Some points, each followed by its number:
-15 & -8 & 13 & -9 & -26 & -15 & -4 & 0 & 4 & 12 & -14 & -1 & 15 & 11 & -2 & -26 & -18 & 12 & 4 & -1 & 12 & -11 & 10 & 11 & 11 & 9 \\ 0
0 & -12 & 13 & 7 & 22 & -15 & -12 & -14 & 7 & 12 & -14 & -3 & 5 & 11 & -3 & -26 & -18 & 13 & 9 & -3 & 12 & 52 & 10 & -3 & -5 & 9 \\ 1
36 & -19 & -44 & -16 & 22 & 39 & -8 & -22 & -13 & 12 & 42 & 1 & -5 & 11 & 13 & 22 & -18 & 5 & 4 & 8 & 12 & -11 & 10 & 13 & 2 & 9 \\ 2
4 & -10 & -44 & -5 & 22 & -15 & -12 & -15 & -2 & 12 & -14 & -14 & -10 & 11 & 10 & 22 & -18 & -13 & 5 & 6 & 12 & -11 & 10 & 10 & 1 & 9 \\ 3
-4 & 2 & 13 & -5 & -26 & -15 & -18 & -2 & 6 & 12 & -14 & -17 & -7 & 11 & 18 & 22 & -18 & -7 & 7 & 9 & 12 & -11 & 10 & 28 & 28 & 9 \\ 4
45 & 8 & -44 & -1 & 22 & 39 & 17 & -24 & -55 & -47 & 42 & 26 & -18 & -50 & -22 & 22 & 33 & 33 & -8 & -54 & -47 & -11 & -59 & -10 & -37 & 9 \\ 5
20 & 13 & -44 & 10 & 22 & -15 & -12 & -18 & 3 & 12 & -14 & -1 & 3 & 11 & 2 & -26 & -18 & -17 & -4 & -6 & 12 & 52 & 10 & 9 & -1 & 9 \\ 6
-5 & -18 & 13 & 3 & -26 & -15 & -15 & -17 & 6 & 12 & -14 & -11 & -13 & 11 & 8 & -26 & -18 & -5 & 22 & 3 & 12 & -11 & 10 & 6 & 21 & 9 \\ 7
-1 & -6 & 13 & 3 & 22 & -15 & -10 & -13 & 2 & 12 & -14 & -30 & -13 & 11 & 22 & -26 & -18 & -5 & -4 & 2 & -47 & -11 & 10 & 26 & 32 & 9 \\ 8
-13 & -5 & 13 & -12 & 22 & -15 & -14 & -4 & 6 & 12 & -14 & -11 & 4 & 11 & 0 & -26 & -18 & -2 & 0 & 3 & 12 & -11 & 10 & 14 & 5 & 9 \\ 9
25 & 18 & -44 & -9 & 22 & 39 & 10 & -28 & -11 & 12 & 42 & 0 & -16 & 11 & 21 & 22 & 33 & 1 & -6 & 9 & 12 & -11 & 10 & 16 & -3 & 9 \\ 10
-13 & 25 & 13 & -20 & -26 & -15 & -10 & 10 & 5 & -47 & -14 & 5 & 10 & 11 & 1 & -26 & -18 & 10 & 20 & -3 & 12 & -11 & 10 & 23 & 1 & 9 \\ 11
-16 & 3 & 13 & 7 & -26 & -15 & -11 & 1 & 8 & 12 & -14 & -2 & 9 & 11 & 3 & -26 & -18 & -2 & -1 & -1 & 12 & -11 & 10 & 22 & 17 & 9 \\ 12
-74 & -89 & -44 & -35 & 22 & 39 & 118 & 106 & 66 & 12 & 42 & 104 & 127 & 11 & 67 & 22 & -18 & -123 & -95 & -25 & 12 & 52 & 10 & -52 & -102 & -61 \\ 13
0 & 12 & 13 & 5 & -26 & -15 & -5 & -2 & 6 & 12 & -14 & -5 & 6 & 11 & 6 & -26 & -18 & -7 & -14 & 2 & 12 & -11 & 10 & 37 & 7 & 9 \\ 14
-9 & 11 & 13 & -5 & -26 & -15 & -7 & 4 & 9 & 12 & -14 & -18 & 1 & 11 & 2 & -26 & -18 & -2 & -17 & 3 & 12 & -11 & 10 & 4 & 14 & 9 \\ 15
-13 & 10 & 13 & -6 & -26 & -15 & -12 & 8 & 6 & 12 & -14 & -13 & 3 & 11 & 7 & -26 & -18 & 2 & 18 & -2 & 12 & -11 & 10 & 13 & 12 & 9 \\ 16
-9 & -17 & 13 & 12 & 22 & -15 & -18 & 6 & 5 & 12 & -14 & -6 & 10 & 11 & -4 & -26 & -18 & 7 & 4 & -4 & 12 & 52 & 10 & 37 & -4 & 9 \\ 17
-2 & 4 & 13 & 4 & -26 & -15 & -3 & -3 & 1 & -47 & -14 & 0 & 17 & 11 & -30 & -26 & 33 & 15 & -42 & -7 & 12 & 52 & 10 & -8 & -10 & 9 \\ 18
60 & 39 & -44 & -15 & 22 & 39 & 48 & 13 & -46 & -47 & -14 & 17 & 26 & 11 & -31 & -26 & -18 & 43 & 34 & 23 & -47 & -11 & -59 & -27 & -39 & -61 \\ 19
29 & -7 & -44 & 7 & 22 & 39 & 1 & -35 & -56 & -47 & 42 & 24 & -3 & -50 & -28 & 22 & 33 & 46 & -14 & -45 & -47 & -11 & -59 & -25 & -39 & -61 \\ 20
-46 & -22 & 13 & 98 & 22 & 39 & 95 & 60 & 32 & 12 & 42 & 118 & 119 & 11 & 79 & 22 & -18 & -110 & -87 & -127 & -47 & -11 & 10 & -7 & -19 & -61 \\ 21
-17 & 11 & 13 & -19 & -26 & -15 & 8 & 22 & 1 & -47 & -14 & 5 & 12 & 11 & -9 & -26 & 33 & 13 & 0 & 1 & 12 & 52 & 10 & 11 & -4 & 9 \\ 22
0 & 2 & 13 & -1 & -26 & -15 & -15 & 2 & 9 & 12 & -14 & -4 & 5 & 11 & -1 & -26 & -18 & 2 & -26 & -1 & 12 & -11 & 10 & 3 & 10 & 9 \\ 23
-10 & 16 & 13 & 4 & -26 & -15 & -7 & 24 & 10 & 12 & -14 & -2 & -1 & 11 & 4 & 22 & -18 & 1 & 44 & 3 & 12 & -11 & 10 & 11 & 4 & 9 \\ 24
39 & 92 & 13 & 71 & 22 & 39 & 31 & 48 & 67 & 12 & 42 & 52 & -16 & -50 & -99 & -26 & -18 & 35 & 58 & 39 & -47 & -11 & -59 & -38 & -25 & 9 \\ 25
-29 & 42 & 13 & 81 & 22 & 39 & 23 & 62 & 76 & 12 & 42 & -33 & -82 & -50 & -16 & 22 & 33 & -19 & -54 & -64 & 12 & 52 & 10 & -40 & -65 & -61 \\ 26
9 & -14 & -44 & -8 & 22 & 39 & -9 & -16 & -24 & 12 & 42 & 15 & -23 & -50 & -1 & 22 & 33 & 12 & -37 & -24 & 12 & -11 & -59 & -24 & -14 & 9 \\ 27
3 & -15 & 13 & 1 & 22 & -15 & -15 & -22 & 1 & 12 & -14 & -3 & -2 & 11 & 6 & -26 & -18 & -13 & -10 & 3 & 12 & -11 & 10 & 23 & 8 & 9 \\ 28
-2 & 4 & -44 & -53 & -26 & -15 & 17 & 5 & -7 & -47 & -14 & 13 & 11 & 11 & -6 & -26 & 33 & 24 & 1 & 6 & 12 & 52 & 10 & -28 & -6 & 9 \\ 29
21 & 0 & -44 & 9 & 22 & 39 & 25 & -32 & -58 & -47 & 42 & 28 & 12 & -50 & -38 & -26 & 33 & 40 & 3 & -29 & -47 & -11 & -59 & -48 & -36 & -61 \\ 30
2 & 20 & -44 & -69 & -26 & 39 & 21 & 0 & -21 & 12 & -14 & 24 & -5 & -50 & -8 & 22 & 33 & 28 & 32 & 80 & 12 & -11 & 10 & 12 & -3 & -61 \\ 31
-14 & -5 & 13 & -6 & -26 & -15 & -10 & 1 & 8 & 12 & -14 & -4 & 2 & 11 & 2 & -26 & -18 & -2 & 25 & 6 & 12 & -11 & 10 & 10 & 10 & 9 \\ 32
-22 & 2 & 13 & -21 & -26 & -15 & 3 & 19 & 3 & -47 & -14 & 0 & 17 & 11 & -6 & -26 & 33 & 10 & -6 & 4 & 12 & 52 & 10 & 21 & -10 & 9 \\ 33
-14 & 8 & 13 & -4 & -26 & -15 & -12 & 13 & 8 & -47 & -14 & -1 & 19 & 11 & -22 & -26 & -18 & 13 & 17 & -7 & 12 & 52 & 10 & 9 & -8 & 9 \\ 34
-11 & -16 & 13 & 3 & -26 & -15 & -13 & -9 & 8 & 12 & -14 & -9 & -14 & 11 & 17 & 22 & -18 & 1 & 4 & 10 & 12 & -11 & 10 & -5 & 17 & 9 \\ 35
-8 & -7 & 13 & -1 & -26 & -15 & -9 & 7 & 4 & 12 & -14 & -3 & 8 & 11 & 5 & 22 & -18 & 1 & -3 & 7 & 12 & -11 & 10 & 19 & 3 & 9 \\ 36
22 & -6 & 13 & 11 & 22 & 39 & -7 & -30 & -39 & 12 & 42 & 13 & -20 & -50 & -10 & 22 & 33 & 6 & -28 & -37 & -47 & -11 & 10 & -30 & -16 & 9 \\ 37
New points follow, each followed by the numbers of its three nearest points above, looking only along the 6 directions in which the numbered points spread most, nearest first.
29 & 87 & 13 & 4 & 22 & 39 & 55 & 81 & 42 & -47 & -14 & -48 & -27 & 11 & 17 & 22 & -18 & -49 & 38 & 54 & 12 & -11 & -59 & -62 & -59 & -61 \\ 25 24 31
23 & 58 & 13 & 29 & 22 & 39 & 47 & 68 & 58 & 12 & -14 & -45 & -46 & -50 & 14 & 22 & 33 & -26 & -21 & -10 & 12 & 52 & 10 & -59 & -78 & -61 \\ 26 27 6
19 & -29 & -44 & 7 & 22 & -15 & -23 & -5 & 5 & 12 & -14 & -5 & 9 & 11 & 6 & -26 & -18 & 9 & 16 & -5 & 12 & 52 & 10 & 22 & -9 & 9 \\ 6 1 9
-7 & 0 & 13 & 8 & 22 & -15 & -18 & -20 & 5 & 12 & -14 & -19 & -11 & 11 & 18 & 22 & -18 & -22 & 17 & 4 & -47 & -11 & 10 & 18 & 30 & 9 \\ 8 28 35
-11 & -28 & -44 & -4 & 22 & -15 & -8 & -19 & -6 & 12 & 42 & 1 & -6 & 11 & 11 & 22 & 33 & 6 & -13 & 10 & 12 & -11 & -59 & -25 & 14 & 9 \\ 10 2 3
69 & 20 & -44 & -11 & 22 & 39 & 46 & 2 & -51 & -47 & -14 & 5 & 32 & 11 & -27 & -26 & -18 & 23 & 25 & 27 & -47 & -11 & -59 & -49 & -37 & -61 \\ 19 30 20
-14 & 29 & 13 & 7 & -26 & -15 & -10 & -8 & 5 & 12 & -14 & -21 & -11 & 11 & 12 & 22 & -18 & -18 & -12 & 11 & 12 & -11 & 10 & -4 & 33 & 9 \\ 35 4 36
-55 & -42 & 13 & 77 & 22 & 39 & 53 & 24 & 37 & 12 & 42 & 87 & 31 & -50 & -85 & -26 & -18 & 23 & 49 & 47 & -47 & -11 & -59 & -54 & -23 & 9 \\ 25 19 30
57 & 27 & -44 & -9 & 22 & 39 & 47 & -4 & -52 & -47 & -14 & 12 & 27 & 11 & -22 & -26 & -18 & 28 & 52 & 47 & -47 & -11 & -59 & -31 & -45 & -61 \\ 19 30 31
37 & 8 & 13 & 29 & 22 & 39 & -17 & -39 & -21 & 12 & 42 & -23 & -39 & 11 & 26 & 22 & -18 & -42 & -12 & -3 & -47 & -11 & 10 & 36 & 52 & 9 \\ 8 28 3
-10 & -23 & 13 & -13 & 22 & -15 & -5 & -6 & -5 & 12 & 42 & 2 & -9 & 11 & 8 & 22 & 33 & 2 & 3 & 7 & 12 & -11 & -59 & -15 & 4 & 9 \\ 10 3 2
-9 & -11 & 13 & -13 & -26 & -15 & -14 & -10 & 6 & 12 & -14 & -4 & 10 & 11 & -2 & -26 & -18 & 7 & 4 & 2 & 12 & -11 & 10 & 9 & 14 & 9 \\ 0 32 9
1 & -21 & -44 & -5 & 22 & -15 & -8 & -26 & -7 & 12 & -14 & -2 & -8 & 11 & 20 & 22 & 33 & 5 & -25 & 8 & 12 & -11 & 10 & 4 & 16 & 9 \\ 3 2 10
-10 & -20 & 13 & 2 & 22 & -15 & -8 & -15 & 3 & 12 & -14 & -11 & -12 & 11 & 14 & 22 & 33 & -1 & 14 & 7 & 12 & -11 & 10 & -17 & 9 & 9 \\ 3 35 6
12 & -42 & -44 & -16 & 22 & 39 & -4 & -16 & -20 & 12 & 42 & 4 & -12 & -50 & 16 & 22 & 33 & -12 & -16 & 0 & 12 & -11 & 10 & -26 & 8 & 9 \\ 10 27 2
-31 & 18 & 13 & 78 & 22 & 39 & 20 & 40 & 63 & 12 & 42 & 19 & -47 & -50 & -64 & 22 & 33 & 49 & 2 & -54 & -47 & -11 & 10 & -9 & -7 & -61 \\ 26 37 25
-5 & -14 & 13 & -14 & 22 & -15 & -12 & -8 & 6 & 12 & -14 & -18 & 9 & 11 & -3 & 22 & -18 & 10 & 1 & 0 & 12 & -11 & 10 & 19 & 7 & 9 \\ 35 28 36
9 & -27 & -44 & -8 & 22 & -15 & 1 & -19 & -8 & 12 & -14 & 3 & -12 & 11 & 9 & 22 & 33 & -18 & 9 & 10 & 12 & -11 & 10 & -4 & 17 & 9 \\ 3 2 10
-15 & -27 & 13 & 1 & -26 & -15 & -12 & -6 & -2 & 12 & -14 & -4 & -9 & 11 & 17 & 22 & -18 & -7 & -47 & 16 & 12 & -11 & 10 & -5 & 16 & 9 \\ 35 36 28
-3 & -34 & -44 & -6 & 22 & -15 & -6 & -17 & -9 & 12 & 42 & -7 & -16 & 11 & 8 & 22 & 33 & -4 & 15 & 1 & 12 & -11 & 10 & -17 & 3 & 9 \\ 10 2 3
-7 & 20 & 13 & -1 & 22 & -15 & -17 & -10 & 2 & 12 & -14 & -18 & -18 & 11 & 17 & 22 & -18 & -25 & -11 & 5 & 12 & -11 & 10 & -4 & 29 & 9 \\ 35 4 28
5 & -9 & 13 & 12 & 22 & 39 & -18 & -16 & -16 & 12 & -14 & -11 & -22 & -50 & 18 & 22 & 33 & -20 & 5 & -7 & 12 & -11 & 10 & -12 & 11 & 9 \\ 10 3 2
70 & 79 & 13 & -4 & 22 & 39 & 60 & 82 & 61 & 12 & -14 & -43 & -67 & -50 & 9 & 22 & 33 & -12 & -16 & -56 & -47 & -11 & 10 & -10 & -46 & -61 \\ 26 37 27
-18 & -12 & 13 & -15 & 22 & -15 & -7 & 0 & -9 & 12 & 42 & 1 & -9 & 11 & 15 & 22 & 33 & -9 & -10 & 2 & 12 & -11 & 10 & -22 & -2 & 9 \\ 3 6 10
1 & 20 & -44 & -50 & -26 & -15 & 21 & 12 & -21 & -47 & -14 & 23 & -2 & -50 & -16 & 22 & 33 & 16 & 25 & 67 & 12 & 52 & 10 & 1 & 11 & 9 \\ 29 31 22
-60 & -11 & 13 & 79 & 22 & 39 & 47 & 29 & 41 & 12 & 42 & 83 & 12 & -50 & -103 & -26 & 33 & 46 & 64 & 3 & -47 & -11 & -59 & -29 & 13 & 9 \\ 25 19 30
-7 & -23 & 13 & -7 & 22 & -15 & -7 & -14 & -3 & 12 & -14 & 0 & -14 & 11 & 17 & 22 & 33 & -27 & -36 & 4 & 12 & -11 & 10 & -20 & 13 & 9 \\ 3 6 35
